Each row is where one point has got to under a steady rotation. How many ticks took it there?
The counts run from 0 to 126.
[  5   1  -4 -42  -5  54  -6 -22  16   1 -56   0 -53  -6   5  19 -28 -27
  31  -7   4 -21 -20  10  18 -35   1  -3  -8 -11  -1 -38  35  36  29 -21
  49  34 -24  21 -20 -24  43  24  17   7  -9   2   7   7 -13]	58
[ -6 -20  18 -41   7  27 -15  38  22 -17 -44  15 -60 -15  24  -7 -19  23
  22  -4  18 -12  37   0  21  24  -5 -16  -8  -4   2 -31 -23   5  32 -37
  34  36 -35  14 -17  -9  37  -6  59  13  16   4  -2 -19 -14]	110
[ 21  24  26 -27  37  49 -56   6  -4 -48  -7  -3 -25  18  -4   3   1  13
   3  -5   4 -18   8   9  13  35   4   0  13 -17  23  -6 -30  17  36 -39
  27  72  -7   7 -16  -4   0 -15  25   3  18 -11  62  -9  -9]	108
[ 11  -9  13 -55  -3  10 -13  -8  11 -13 -38  -9 -18  10  -5 -11 -41 -31
   9  16 -30 -33  19   1   6 -12   4  -9  -1 -60  19 -51  53  27  16 -21
  35  32 -14  15 -24 -22   7  -2  49  45  18   0  14  -2 -32]	51
[ 50  -6   1   0   4  49 -53 -14   9 -47 -29   9   6  19 -10 -29 -13   0
  10  40   6 -24 -18 -23  17  -4   8  19   3   4  31   3  12  32   8 -32
  40  38  -2  10   6 -13 -41 -36  36  22  42  -4  39 -10  -5]	21
[ -5  15 -13 -77 -18  47 -21 -14 -27  -8 -34  19 -38   9  18 -21  -8 -14
 -11   0   8 -47   3   7  17  -9 -11  16   4 -11 -16  -9 -15   9  31  20
  50  45 -34 -18 -39 -37   4  -7  52   6  31   2  10   5 -16]	4
[ 26  -9  -6 -54 -27  74  14 -12 -17  -6 -15  11  -5 -11 -14 -18 -24 -19
  13  38   8 -28 -28 -18 -14 -35   2   4   5   6  14 -26  11  36  28  -4
  55  50  -5  20 -25 -24  47  16  21 -22  28 -19  22  17 -12]	65
[ 20 -12  -4 -52  15  19  -9  -6   7  -4 -62  21 -11 -58  -3  19 -22 -16
  -4  31  42 -12 -11   8  61  16  -4  -3  -4   9  -5 -37  23 -10  47 -40
  40  16 -21 -16 -13  -6  25 -15  38  -1  10 -14  11 -11  36]	84
[ 31  15   1 -84  31  25 -15  16  25 -28 -32  -1 -47  16 -19  -2  33  -7
   9  -3 -18 -21  23  -8  27  27 -44  13 -12 -18 -16  -8 -12   0  24 -36
  14  44 -19  15 -17 -12   8   2  45  38   9  32  30   7  18]	102
[ 25  10   0 -48  14  34  -5  38 -19  -7 -44  20 -21 -41 -12 -31  14  30
   7  41  38 -14 -13 -31  53   5  21  22   0   6  16  -1   7 -16  36 -17
  33  14 -10   2   8  11  35   7  51  -4   5 -45  -3  41  41]	92
[ 14 -18   0 -53  29  11 -15  32  10  11 -39 -14 -18 -15  -9 -25 -21  14
  33  33  15 -36 -23 -28  26  -4  25 -36  -4 -43  36 -21   8  15  -2 -31
  14   7  14  32  -5  12  16   4  58  59  17 -34   4  10  -7]	45
[ 13  21  -9 -30   1  46 -35   0 -37 -26  -7   0   1  27   9  12 -10  10
  29  51  21 -22 -33   8  10  -1  36 -22  17 -11  40 -40  12  34  38   2
  61  29 -31   7  -1   4  13  48  15  11  -2 -40  12  14 -15]	60
[ 17  11  38 -30  39  28 -30   1 -13 -11 -12 -22 -34  13  -6 -18   1   9
  19   4  42 -43  18 -26   8   1 -22  -5  -6 -15  22  -5 -14  30  51 -10
  42  53  11   2 -12   5  13 -24  61  33  24  17  33  20 -33]	104
[ 68   4  -5 -44  43  40 -16   9 -11 -31 -38  11 -26  -5 -18 -12  10  13
  26  35   6 -19 -16 -38  43   3  13   5  12  23  27  18 -10 -17  13 -21
  21  19   7   3  34   3  23  23  42 -24 -10 -16  10  41  45]	93
[ 32 -11  12 -16  12  41 -32   1 -27 -46 -39  20  -4  -1  -6  -6 -33  -5
   0  46   3 -18  -8 -12  53  27  -2  -7  11  28  44 -11  15 -12  22 -21
  38  59 -12 -19  32  -5  21   3   9 -33   2  -5  15  15  18]	86
[ 29 -11  15 -33  12  52 -30 -33 -15 -25 -48   9  -9 -25 -11  21 -25 -21
   2  -1  45 -34 -21  10  30  11  -9   7  26  18  13 -29  15 -12  45 -37
  52  33 -20 -14 -15  -9  23 -56  18  14  -2  11  29 -15  16]	83
[-25   4  13 -38  -7  56 -25  20   0 -40 -43  14 -32   0  13 -19   0  20
  14  28  -1  -3   9  -6   0  11  32  16   0   9   5 -33   5  23  56 -39
  38  37 -13  56 -14  -6   1 -24  20   5  23 -50  19 -17  -8]	113
[  2   9  22 -52  13  51 -28   9  33 -26 -30   4 -49  -6  -5  -3   1  14
   6 -18  -1 -18  19  15   6  38 -14   0  -4 -18  -8  -5 -13  14  43 -53
  32  70 -14  28 -34  -3  25 -46  31  11  19  -6  29 -20 -12]	109
[ 11 -16  28 -14  26  25 -35  21   1 -33 -40   7 -50  10  26  -3 -43  25
  48  27  24 -19  27 -12  19   8   9 -32   4 -15  23 -24 -27  25  35 -25
  27  35 -17   0  -6  -4  22  15  48  -9  24  14  30  -4 -26]	111
[ 16  11  11 -31  -3  41 -20 -21 -16 -62 -51  33 -13 -16 -43  -9  -6 -14
   2   4  -7 -16 -20   0  26  24  -2  22   5  31   7 -16  15 -19  45 -33
  40  49 -27   4   2 -23  21 -23  24 -25   7 -15   3  14  24]	87
[ 40 -27 -20 -26  -3  42 -29  13  39 -10 -44  29 -28  -3   3 -27  12  26
   3  15  44 -14 -12   5  45  16   7  15  27 -14   5  -7   9   2   1 -44
  32   1 -27 -13  -5  -3  -3 -33  57  52   7   2   1 -29  15]	23
[  5 -10  -6 -68  14   9  -8  20   7  -7 -30  -4 -13 -19 -29 -25 -22 -19
  11   9   1 -41 -26 -27  -6 -26  10   0  -2 -41   8 -35   6  -7  20 -53
  17  11 -17  28 -25   0  18 -38  55  55  30 -18  -7   9 -19]	44
[ 46   5  -8 -34  -6  43 -34  44  11 -28 -11  24  27  26  18   0  11  14
  17  53  28 -38   2  -7  46  26  19 -17  13 -13   4   0 -25  10  -5 -30
  21   7 -28  -9 -16 -17  -2   1  38  49  49  17  31 -26   1]	16
[ 55 -33   9 -57  12  24   1 -18   5  -7 -17  20  -2  -2  -5 -39  -4 -41
  10  52  -2 -46 -29 -21  14   0 -28 -19 -10  -1  25 -22   7  44  10 -16
  16  25   5   1  -6 -48  20  29  20 -17  29  15  44   1   8]	72
[ 50 -26   9   2   2  32 -37 -14  10 -14 -43  24 -26  -8  11 -37 -45  -6
 -26  24   2  -4  -4  -8  46  -9   7  15   4 -25  11   2  25  30   4 -38
  29  49  13 -23  -5 -24   2 -22  46   3  31   4  50   6  -5]	25
[  3  -6 -21 -68 -22  64  27   7  10  -8 -21  26 -15 -10  -6 -29  12 -10
  36  40  10 -24 -36 -16  -5 -20  -2  -3  -7  23  21 -39  11  17  27 -10
  49  26 -24  36 -17 -11  24  33  17  -4  22 -19 -18   5  10]	66
[ 42  18 -18 -67  29  25 -11  30 -13 -18 -14   9 -25   2 -20 -24  30  17
  25   8  34 -37  -1 -40   3   6   1  14  19   7   6  13 -14  -6  28  -5
  47  18 -14  -1  -5  -3  24 -30  80  23   5  16 -17  34   4]	96
[ 17   5  11 -31   5  71 -28 -16  13 -41 -35  15  -9   4 -14 -17  10   0
  37  23  21 -56 -31 -11  30 -25   0  16 -11  30   5  12 -25  20  16 -53
  27   0   8  47  -2 -23  -1 -13 -10  30  46   2  17 -10  -2]	14
[ 62 -26   7 -52  33  34 -23 -28  -2 -17 -29   7  11  12 -13 -11  21 -16
  31  24  47 -47 -41  -4  12  26 -35 -18  22  12  48 -28   5  18  20 -13
  33  -7 -14   6   0 -25  -6 -19  12  25  -4  13  23 -28  18]	75
[  7  -2   8 -23  15  32 -20  13 -25 -27 -12   0 -12  15 -37 -43 -24 -10
   3  14  15 -43 -48 -39  36 -16  29   2  27 -34  32 -20 -14  -3  12 -62
   6  49   7   5   7  21  44  16  14  12  43 -22  17  34  -3]	39
[ 24  -1 -35 -68   9  35 -21  13  -7 -42 -47  27 -20 -23 -11  -4   8   9
  23  19   9 -12 -16   5  24  31  12  -4  -3  47  -9  -3   5 -31  31 -30
  38  19 -39   5  -4 -15  18 -26  60 -15 -10  -7 -26  23  27]	88
[  7 -12 -26 -36 -12  11 -38  21 -29 -48 -12   5 -32  32  13 -42   2  22
   4  39  -7 -11 -46 -17  45  11  26   6  13 -10   1 -28   1 -15   5 -31
  23  79 -29  10  22   2  15  13  33  16  10  -4 -27  38  11]	34
[ 28  29  14 -43  52  28 -36  25 -22 -15  -7 -13 -12  16 -26 -34  46  18
  13  23  14 -33  -5 -30  31  29  -3  11  13 -23  37   8 -22   4  29 -10
  27  37  18  15   6   7   7   5  38  24  14 -26  26  18  27]	100
[ 15   9 -29 -68 -18  88   4   3  26  -2 -29  12 -21   0 -17  21   1  -3
  24   4   3 -13 -39  15   5   1  15   5  15  -6   0 -36  12   7  15 -33
  34  26 -35  33 -25 -16  47  16   3   2 -12 -29  12 -12  15]	62
[ -4 -34   9 -20   3  46   1  35   2 -21 -23  29 -51   0   2 -45 -12  42
  55  26  30 -12   9 -28  15 -16  26  10  29   3  21 -10  -4  38  20 -17
  53  21  -2   7  10 -23  53   7  40  -3  17   7   5  10  -8]	118
[ 28  -4   1 -27   6  51 -27 -15 -22   8 -13  -3 -38   6   1  12 -24  -3
  41 -14  13 -21 -21  20   8 -14  11 -19  18 -17  28 -18  25  50   8 -11
  63  50 -18  15 -20 -28  69 -12  26  13 -18  -7   4  12 -23]	57
[ 10  14  -5 -53   0  33   4  13 -18 -30 -61   9 -10 -29 -18 -13 -11 -14
 -20  34  24 -32  10 -49  28 -16  15  38  19   3  -4 -26  17 -35  51 -14
  32  19 -15  -5   0  13  23 -15  38   0  28 -22  13  22  30]	91
[ 31 -12  -8 -26  19  34 -46 -14 -31 -33 -28  11   3  13   8  25 -15   2
  18  28  34 -31 -21  -6  26  32 -22 -17  20  22  32 -39  15  -2  33  -8
  48  53 -31  -5  14  -2  -8 -48  17  13 -18   7  13  -4   6]	82
[-15  19 -11 -66 -21  46 -46   4 -22 -34 -19  15  -6  24  17  -7  28  10
 -10  37  11 -46 -15  -2  30  16  20  16   9   1 -15 -13 -24  -2  28   9
  20  20 -48   9 -22 -12  -7  28  11  11  39 -20  16 -17  12]	8
[ 21 -13   2 -42  -2  53 -22  11  11 -40 -17  16 -24   5   8   7 -32  11
   6  21 -25   0  25  -7   4  -7  33  27  30 -22 -21 -26  -7  20  26 -36
  26  28 -18   2 -31 -24  40  -8  36 -16  19   8  72  -7  -6]	116
[ 18  16 -14 -52  -5  59 -46  16 -27 -12   4  16 -12  18  25 -13  26  31
  23  12  31 -45 -22  -4  35  25  23   0  20  -1   2  19 -45  14   4   1
  25  30 -25   9  -9 -15  22  -8   9  26  33 -18  14 -13   4]	9
[ -1   9   2 -55 -19  23 -18  28 -11 -25 -19  27   0  24  25 -28   5  -1
  14  63  22 -48   8 -13  46  -1  14 -10 -16   9  -8 -13 -22  22  20 -11
  36  30 -24   8 -12 -30  19  23  34  16  72  25  13  -4 -28]	12
[ 37  -7 -25 -75  -6  62  13  24   9  -3 -14  16 -21  17   2  22 -10   4
  30  22  21  -6 -23   7  10  12   6 -30  16 -11   7 -41  -7  10  -3 -14
  43  23 -48  -7 -18 -17  51  47  43  14   4  -1  10 -17   3]	63
[ -8   1  -8 -70   5  33 -22   7 -31  22 -46  12 -48  -4  31 -26  12  32
  25  12  44 -50   1   0  36 -17   2   4  -9  -1   4   7 -15  25  24  17
  52  26 -29   6 -19 -21  19   9  45  15  23 -19 -14  14 -16]	5
[ 23  -6   3 -47  10  33 -17   8  -7 -45  -3  -3  -5  26 -38 -13 -36 -25
  12   4 -16 -56 -33 -35 -15 -15  11   3  15 -35  24 -27  -3  -6  -1 -49
  22  39  -7  12 -12  -6   5 -33  46  33  36   6  19  23 -25]	43
[  6  -9  -4 -48  11  29 -19   4  14 -28 -25  15 -25 -14 -39 -37  -7 -16
  14  14 -18 -28 -53 -15  22 -10  22   0  12 -16   6 -14  -7  -1   5 -81
  -8  37  -3  35 -11   9  36  21  25  10  41 -41   4  19   6]	40
[ 17 -30  14 -24  22  39  -6   2   8 -41 -47  21 -50  25 -14 -24 -15  12
  48  19  -3  -4 -20 -20   4 -40  35  20  24   4   7 -16  -9  52  32 -28
  38  -6   5  18   5 -30  19  35  31 -13  14  13  38   7   0]	119
[ 29 -15 -14 -51  22   7 -53  -5 -16 -49 -36  23   4  12  20   9   6   3
  12  61   8 -11 -14  12  48  45 -14 -27 -14  36   9 -50  30  -3  29 -10
  47  42 -28   8   8 -23 -21 -19  43   1  -7  16  -4 -14   4]	81
[ -1   9  32 -11  11  35 -46  -3 -19 -57 -41   8 -31  13  14 -10 -42   3
  22  34  -4 -25  16  -1   5 -19  27   4   5   4  20 -15   2  37  51 -28
  32  37  -6  24  -8 -21   7   3  25 -18  35 -15  59   2 -29]	112
